Here are some points, one per row:
< 0.64  0.54  0.99  0.61  0.27 -0.88 -0.62 -0.16  0.44  0.98  0.50 -0.69 -0.36  1.28 -0.34  0.81
  0.77  1.31 -0.79  0.80 -0.43 -0.49  0.41  0.70>
< 0.26 -0.74  0.30  0.09  0.79 -0.30 -0.97 -0.56 -1.60  1.81 -0.06 -0.37 -0.39  0.72 -0.69  0.63
 -1.04  0.46  0.24  0.85  0.27  1.14  1.12 -0.60>
< 0.23  0.45  1.45  0.42  0.37 -0.39  0.59 -0.37 -0.10  0.32  0.85 -0.37 -0.35  0.25 -0.42 -0.29
  0.22 -0.20  0.04 -0.74 -1.49  0.24  0.76  0.94>
< 0.25 -0.10 -0.45  0.28  0.21  0.62  0.13  1.24  0.17  0.55  1.05  0.95 -1.21 -0.74  1.16 -0.75
 -1.02  0.31 -0.80 -0.83  0.97  1.02 -1.16  1.13>
<-0.62  0.40 -0.27 -0.26  0.01  0.39  1.44 -0.11  1.58  0.20  0.43  0.37  0.07 -0.70  0.87  0.17
  0.17 -1.61  0.88  0.64 -0.63 -0.78  0.50  0.26>
<-1.03 -0.08  0.73  0.84  0.13  0.71  0.20 -1.13  0.09 -0.48 -0.68  1.85 -0.68  1.47 -0.05  0.02
 -0.53  0.03 -0.94 -0.50 -0.46  0.34 -0.20  0.07>
<-0.60  0.09 -0.67 -0.23 -1.48 -1.25 -0.34  0.50 -0.63  0.93 -0.31  1.10 -0.91 -1.71 -0.54 -1.85
  1.15  0.54 -0.09  0.85  0.20  1.59 -0.29 -0.80>
<-0.60  0.06  0.46 -0.20 -1.12 -0.84 -0.20 -0.90 -0.20 -0.21  0.43 -0.43 -0.72  0.68 -0.27  0.60
 -1.05  0.23  0.84  0.38 -1.29 -0.22  1.11  0.37>
< 0.18  0.31 -0.66  0.50  0.54 -0.10  0.10 -0.02 -0.56  0.88 -0.15 -0.14 -0.62 -0.80 -0.56  0.69
 -0.59 -0.77 -1.16  0.44 -0.48 -0.84  1.07 -0.10>
< 0.92 -0.17 -0.38  0.76  0.68 -0.93  0.17  0.08 -0.57  1.47 -1.02  0.34  0.27  0.34  0.84 -0.80
 -0.34  0.13 -2.12  1.21 -0.04  1.11 -0.90  0.07>
<-0.29  0.54  0.42  0.96  1.43 -0.63  0.55  0.64 -0.10  1.63  0.47  0.55  0.74 -0.83  0.09  0.30
  2.01  0.27 -0.61  0.70  0.56 -1.21  0.40  2.15>
< 1.80 -0.37  0.32  0.52 -0.51 -0.51  0.02  1.97  0.53 -0.68  0.89 -1.60  0.79 -1.59 -1.06  0.46
 -0.06 -0.03  1.29  0.98  0.07 -0.63  0.52 -0.46>
<-0.01  1.04  0.04 -1.09  0.84  1.07 -0.37 -0.61 -1.01  1.10  2.24 -0.29 -0.19 -0.17  0.55  0.74
  0.65 -0.76 -1.21 -0.57 -1.17  0.95  0.62  1.06>
< 0.49  2.18  0.80  1.64 -2.13  1.42 -2.42  0.61 -2.97  2.48 -1.19 -1.30  2.42  1.00  1.34  0.52
  2.08 -0.08  0.71  1.00  1.25 -1.83  1.15  1.24>
<-0.84  0.92  0.06 -2.11  0.00 -2.61 -1.66  0.60 -1.95 -0.29 -0.25  1.58 -0.77 -2.71  0.65 -2.23
  0.37  1.03 -1.01 -0.29  0.31  0.87 -1.32 -1.42>
< 0.79  1.51  2.32  1.17  1.85  0.04  0.80  0.11  1.54  0.19  1.09 -1.56  0.08  0.67  0.19  2.13
  0.29  0.40 -0.61  1.10 -1.02 -0.45  1.55  0.27>
<-0.17 -1.42  0.74  1.04  0.61  1.19  0.29 -2.91  1.35  3.70 -0.29 -0.71 -1.25  1.35  0.29 -2.08
  0.29  1.70  0.68 -3.19  0.33 -0.09  0.43  0.90>
<-1.20  1.04 -1.01  0.73 -1.29  0.71 -0.54  0.77 -0.78 -0.86 -0.28 -1.42  0.73  0.84  0.05  0.61
 -0.76 -1.98  0.98  0.18 -0.30 -1.40  1.15  0.61>
<-0.97 -0.56 -2.02 -0.12 -1.86 -0.39 -0.57  1.18 -1.82 -2.17 -1.57  0.08  0.02 -1.08  0.30  0.04
 -0.10  0.23  1.04 -0.33  1.68 -1.15 -0.89 -0.73>
<-0.91 -0.36  0.61  0.89 -0.34  3.00  0.55  0.99  0.83 -0.82 -0.47  1.16  1.53  3.77 -0.27 -0.07
  0.86 -1.09  0.46 -0.55  1.14 -1.66  0.76  1.50>
<-0.24  0.41  0.26  0.37  0.61 -0.41 -0.84  1.38  0.91  0.97 -0.10 -0.86  0.18  0.36  0.34  0.66
 -0.66  0.57 -0.13  1.16 -0.32  1.45  0.40  0.37>
<-0.55 -0.67  0.82  0.55 -0.85  3.87  1.52  0.08  0.48 -1.91 -0.43 -0.27  0.84  2.79  0.60  1.62
  1.89  0.70  2.07 -0.94  1.27 -1.39  1.91 -0.36>
< 0.22 -0.69 -1.29 -0.51  0.22 -0.50 -0.56  1.53  1.06 -0.53 -1.02 -0.25  1.35 -1.36 -0.27 -0.67
 -1.78 -0.32 -1.08  0.42 -1.05 -0.32  0.65 -0.01>
<-0.42  1.33 -0.60 -0.19 -1.27 -1.66  0.28 -0.80 -0.53 -0.83  0.45  0.96  0.78 -0.46 -0.41  0.14
 -0.81 -0.78  0.96 -0.01  1.00  0.02  0.25 -0.56>
< 1.70 -0.41 -0.41  0.23  0.33 -1.93 -0.59 -0.45  0.73 -0.85 -0.35  0.19  1.07 -0.58 -0.81 -0.25
 -1.32  0.30 -0.44 -0.29 -0.38  1.34  0.69 -0.60>
< 0.14 -0.08 -1.43 -0.63 -0.47 -0.91 -0.72 -0.83  0.76 -0.52  0.16 -1.22  0.80 -0.12  0.45  0.11
 -0.75  0.23  0.68  0.27 -1.35 -0.04  0.43 -0.44>
<-0.15  0.77  0.14 -2.38  0.88  0.14  0.55  0.65 -0.02 -0.50 -0.13  0.82 -1.60 -0.78 -0.25 -0.35
  1.09  1.26 -1.03 -1.02  0.25  0.65 -0.70 -0.33>
< 0.02 -0.48  1.13 -0.60  0.23  1.32  0.30 -1.00 -0.52 -0.44 -0.21  0.10  0.17 -0.12  0.08 -0.64
  1.84  0.02  1.34  0.59 -0.31  0.06 -0.59 -0.32>
< 0.08  0.63  1.66  0.31 -0.69 -0.69  0.53 -1.46  1.81  0.34  0.54 -0.52 -0.39  1.14  0.01  0.87
  0.58  0.75  0.22 -2.82 -0.38 -0.94  0.74 -0.43>
<-0.13 -0.11 -0.26 -1.03  1.39 -0.11 -0.37 -0.32 -1.11 -0.44 -0.26  2.11 -1.92 -0.57 -0.52 -1.59
  0.12 -0.76 -1.30 -0.40 -0.29  0.53 -2.35 -0.67>
< 0.79  1.70  1.03 -0.12  1.58  1.18  1.78  1.47  0.00 -0.61  3.27 -2.96 -0.62  1.32 -1.51  1.68
 -1.28 -2.15  1.27  0.09 -1.55  0.14 -0.49 -0.35>
<-0.07 -1.56 -2.10 -1.11 -1.38 -0.38  0.15  0.27  0.91 -1.30 -2.98  0.62 -0.27 -0.05 -0.39 -2.25
 -0.98  0.10 -0.41 -0.65  1.94 -1.43 -2.20 -0.79>
<-0.25  0.18 -1.23  0.03 -0.04  0.36 -1.37 -0.41  0.45 -1.69 -1.08 -0.92 -0.37  2.09  0.99 -0.69
  0.86 -0.02  1.57 -1.76  0.75  0.60 -0.16 -0.34>
<-0.33 -0.36  0.18 -0.67 -0.57  0.99 -0.48 -0.16 -0.87 -1.93 -0.44 -0.08  0.30 -0.55  0.08 -0.67
  0.89  0.75  0.49  1.25  0.88 -0.28 -1.19  0.01>
< 1.26 -1.22 -0.72 -0.48 -0.95 -0.05  0.32 -0.66  0.54 -1.15 -1.71 -0.09 -0.79 -1.04 -0.90 -0.13
  1.46 -0.05  0.94 -0.58 -0.31  0.37 -0.69 -0.01>
<-0.91 -0.11 -0.85  0.36  0.63 -0.56 -1.26  0.00 -0.30  0.57 -0.04  0.29 -0.41 -0.52 -0.49  1.18
 -1.30  0.08 -1.16  0.61  0.88  1.24 -1.18 -0.86>
There is one direction along which these points spread out most. Take the direction at right angles to it along which they spread out most. Then take the direction at right angles to both along which they spread out most. Go by this last direction. How far along it is each point below, from 0 to 99? The average is 50, and the first point in the table lies past the average. One standard deviation of the points above along it is 16.
<-0.26 -0.09 -0.12 -0.38  0.42 -0.23  0.15 -0.73  1.40 -0.25 -1.07  0.65 -0.52 -0.22  0.30 -0.87
 -1.52  0.42 -0.57  1.32  0.52  0.69 -0.35 -2.32> 54
<-0.41 -0.97 -1.35 -0.41 -0.70  1.12  0.22  1.19 -1.84  0.10 -0.14 -0.49 -1.49  0.48  0.17  0.62
 -0.07 -0.74 -0.21 -0.02 -0.43 -0.48 -0.22  0.45> 43
< 1.19 -0.06  2.03 -0.68  1.17  0.65  1.63  0.27  0.18  0.06  0.65 -0.92  0.99  0.10 -0.21  1.46
 -0.41 -1.91  0.47  0.46 -0.23  1.07 -0.02  0.79> 42
<-0.26 -0.29 -0.03 -1.19 -0.37  0.21 -0.54  0.61  0.26 -0.10  1.90  0.42  1.65 -1.36 -0.20  0.79
  0.32  0.63  0.16  0.15  0.23 -0.03  0.98 -2.17> 36
<-0.66 -1.22 -1.53 -0.42 -1.42 -0.79 -0.03 -0.23  0.95 -0.74 -0.03  1.04  1.10 -0.30 -0.98 -1.81
  0.05 -0.10  0.70  0.91  0.68 -0.22 -0.99  0.07> 45
< 0.43  0.45  0.62  0.34  0.84 -0.70 -0.46 -0.66  0.90  0.37  1.23 -0.05  0.27 -1.08  0.48  0.15
  0.37 -0.07 -0.62 -0.27  0.38  0.49  0.88 -0.12> 54
<-0.62 -1.88 -1.76  0.20 -0.20 -1.70 -0.93 -0.89 -0.02 -0.12 -0.86  1.58 -1.23 -2.05  1.86  0.33
  0.85  1.38 -2.20  0.57  0.78 -1.18 -1.05  1.15> 59
< 0.34 -1.46  0.35  2.13 -0.54 -1.30  1.72 -1.65  0.43  3.23 -0.30  3.53  0.55 -1.51  0.96 -1.12
 -1.19  1.42 -2.16  0.47 -0.84  0.22 -1.88  1.47> 81
<-0.46  0.70 -1.18  0.02 -1.67  0.32  0.08 -0.27 -0.39 -2.60 -1.19 -2.41  0.72  2.40 -0.30  0.38
 -0.43  1.05  1.47 -2.05  0.08  0.02  1.43 -0.20> 41
< 1.25  0.22  2.86 -0.18  3.83  1.44  1.78  1.16 -0.45  0.14  2.45 -0.34 -0.37 -0.07 -1.20  1.38
 -1.20 -2.89  1.16  0.38 -1.67  0.93 -1.12 -0.58> 43
